In the data rows, the value 500 means zero.
Here are some points, each followed by its number:
tensor([518, 453, 414, 520, 553, 594, 549, 499, 408, 576, 461, 536, 546, 604, 538, 528, 456, 526, 577, 479, 447, 435, 487, 508, 486, 466, 514, 520]) 0
tensor([425, 425, 495, 567, 390, 480, 476, 442, 146, 597, 513, 460, 506, 542, 586, 506, 552, 751, 491, 607, 326, 493, 285, 496, 550, 492, 602, 452]) 1
tensor([452, 657, 585, 417, 459, 417, 463, 566, 938, 322, 527, 425, 470,   0, 453, 453, 584, 415, 252, 545, 696, 666, 424, 425, 545, 519, 514, 374]) 2
tensor([464, 542, 498, 504, 510, 477, 518, 499, 488, 504, 501, 479, 559, 488, 487, 499, 454, 474, 499, 511, 570, 496, 526, 490, 468, 485, 479, 495]) 3
tensor([516, 457, 420, 525, 543, 571, 551, 499, 405, 577, 470, 530, 539, 600, 538, 514, 482, 530, 550, 490, 458, 432, 480, 511, 510, 474, 510, 521]) 4
tensor([483, 496, 502, 522, 475, 498, 496, 489, 452, 528, 503, 481, 504, 507, 499, 504, 520, 545, 481, 541, 476, 495, 489, 501, 518, 491, 501, 504]) 5
tensor([504, 483, 435, 511, 506, 540, 563, 498, 453, 547, 473, 448, 541, 552, 542, 504, 500, 515, 511, 484, 485, 478, 564, 453, 477, 435, 513, 553]) 6
tensor([466, 492, 509, 674, 427, 465, 481, 395, 279, 518, 533, 523, 497, 554, 542, 484, 516, 641, 463, 514, 206, 504, 390, 508, 592, 528, 532, 482]) 7
tensor([491, 636, 580, 528, 368, 250, 499, 488, 563, 529, 570, 384, 510, 208, 331, 398, 580, 514, 346, 602, 629, 644, 291, 457, 533, 513, 408, 372]) 8
tensor([496, 643, 480, 457, 520, 298, 584, 574, 681, 439, 506, 435, 517, 268, 518, 506, 495, 281, 524, 506, 962, 534, 543, 475, 494, 476, 503, 480]) 9
tensor([517, 510, 522, 556, 477, 399, 455, 500, 325, 390, 522, 572, 479, 488, 428, 476, 529, 526, 475, 548, 410, 554, 332, 554, 574, 571, 564, 378]) 10
tensor([495, 358, 444, 547, 412, 613, 518, 510, 281, 547, 480, 535, 518, 713, 577, 512, 492, 586, 559, 484, 256, 486, 514, 502, 504, 469, 618, 516]) 11
tensor([492, 524, 504, 516, 489, 453, 517, 494, 475, 502, 517, 486, 502, 440, 494, 489, 513, 499, 491, 519, 562, 514, 492, 488, 502, 497, 487, 503]) 12
tensor([527, 459, 566, 566, 462, 459, 498, 484, 428, 504, 515, 634, 421, 627, 477, 494, 646, 613, 476, 507, 287, 471, 292, 568, 576, 605, 559, 505]) 13
New points follow, each followed by the numbers of its five nearest points above by angle, seen from the average point of the numbered points, smallest number first.
tensor([492, 537, 508, 513, 489, 441, 519, 494, 482, 496, 521, 481, 498, 420, 495, 483, 518, 488, 489, 525, 583, 526, 490, 488, 503, 497, 481, 499]) 2 3 8 9 12
tensor([482, 448, 472, 649, 467, 543, 499, 414, 302, 522, 503, 539, 507, 541, 566, 491, 502, 618, 509, 512, 227, 492, 459, 507, 563, 516, 541, 508]) 1 4 7 11 13
tensor([475, 550, 485, 602, 377, 468, 395, 432, 307, 496, 546, 486, 428, 451, 481, 461, 608, 546, 403, 595, 335, 530, 396, 519, 541, 562, 539, 447]) 1 7 10 11 13
tensor([511, 524, 613, 515, 556, 321, 506, 593, 937, 382, 547, 426, 491,  18, 489, 451, 606, 282, 289, 585, 643, 634, 283, 526, 525, 566, 357, 386]) 2 3 8 9 12
tensor([501, 476, 452, 601, 430, 462, 363, 434, 510, 510, 576, 556, 406, 524, 498, 466, 638, 724, 439, 553, 422, 514, 398, 557, 596, 565, 645, 434]) 1 7 10 11 13
tensor([493, 558, 593, 487, 500, 368, 543, 529, 932, 383, 498, 428, 466,  80, 448, 456, 554, 573, 464, 548, 725, 461, 473, 478, 560, 568, 474, 399]) 2 3 8 9 12
tensor([482, 508, 505, 527, 483, 483, 500, 492, 461, 516, 505, 477, 508, 485, 492, 496, 526, 526, 474, 547, 472, 501, 486, 503, 520, 490, 503, 503]) 3 4 5 6 12
tensor([527, 441, 414, 506, 582, 669, 531, 498, 428, 557, 433, 579, 553, 619, 522, 585, 380, 522, 671, 438, 375, 458, 478, 508, 398, 460, 535, 513]) 0 4 5 6 11
tensor([436, 525, 522, 305,   0, 153,   0, 243, 480, 374, 753, 642, 364, 406, 352, 152, 570, 999, 285, 739,   0, 620,   4, 984, 933, 999, 999, 178]) 1 7 8 10 13
tensor([492, 642, 576, 402, 533, 487, 505, 578, 999, 337, 507, 431, 486,   0, 456, 480, 564, 374, 304, 521, 754, 639, 515, 423, 536, 500, 519, 381]) 2 3 8 9 12
tensor([521, 440, 402, 502, 585, 679, 530, 500, 418, 562, 428, 555, 575, 604, 533, 587, 351, 513, 679, 439, 404, 461, 522, 494, 383, 438, 530, 515]) 0 4 5 6 11
tensor([508, 525, 585, 511, 476, 435, 440, 517, 489, 453, 580, 513, 455, 485, 407, 448, 632, 497, 450, 528, 549, 550, 415, 505, 505, 581, 488, 476]) 2 8 9 10 12
tensor([535, 391, 476, 489, 568, 611, 516, 552, 526, 477, 512, 530, 536, 659, 457, 562, 467, 460, 564, 357, 362, 491, 774, 487, 458, 422, 578, 572]) 0 4 5 6 11
tensor([454, 584, 480, 524, 511, 462, 718, 507, 484, 503, 488, 436, 501, 517, 483, 507, 417, 453, 494, 510, 665, 496, 579, 456, 467, 378, 478, 505]) 0 3 6 9 12
tensor([491, 562, 508, 478, 509, 393, 558, 518, 643, 467, 505, 501, 543, 450, 496, 498, 472, 432, 474, 528, 770, 532, 521, 463, 497, 455, 489, 499]) 2 3 8 9 12
tensor([480, 374, 449, 512, 440, 555, 442, 401, 292, 532, 472, 491, 536, 684, 727, 514, 524, 566, 587, 515, 290, 473, 504, 496, 483, 445, 585, 553]) 0 1 4 7 11
tensor([797, 556, 999, 697, 384, 402,   0, 495,   0, 452, 621, 989,   0, 527, 128, 183, 697, 583, 258, 572,   0, 962,   0, 712, 777, 999, 609,  63]) 1 7 8 10 13
tensor([487, 388, 468, 488, 566, 529, 633, 502, 515, 596, 467, 508, 528, 604, 597, 534, 492, 484, 556, 494, 513, 479, 613, 471, 426, 388, 497, 509]) 0 3 4 5 6
tensor([471, 539, 477, 622, 358, 487, 376, 413, 275, 508, 548, 503, 420, 484, 498, 455, 627, 592, 389, 612, 249, 510, 378, 523, 549, 575, 566, 442]) 1 7 10 11 13
tensor([513, 428, 485, 466, 613, 648, 631, 569, 563, 557, 384, 519, 539, 598, 569, 521, 444, 399, 658, 393, 529, 479, 718, 466, 515, 459, 502, 636]) 0 3 4 5 6
tensor([488, 506, 505, 564, 460, 544, 549, 472, 373, 540, 479, 445, 559, 611, 519, 533, 396, 616, 544, 516, 455, 482, 549, 418, 492, 459, 505, 552]) 0 4 5 6 11
tensor([517, 509, 450, 446, 607, 564, 573, 540, 698, 472, 494, 476, 555, 497, 473, 550, 490, 368, 539, 464, 625, 452, 704, 463, 428, 508, 481, 509]) 3 5 6 9 12
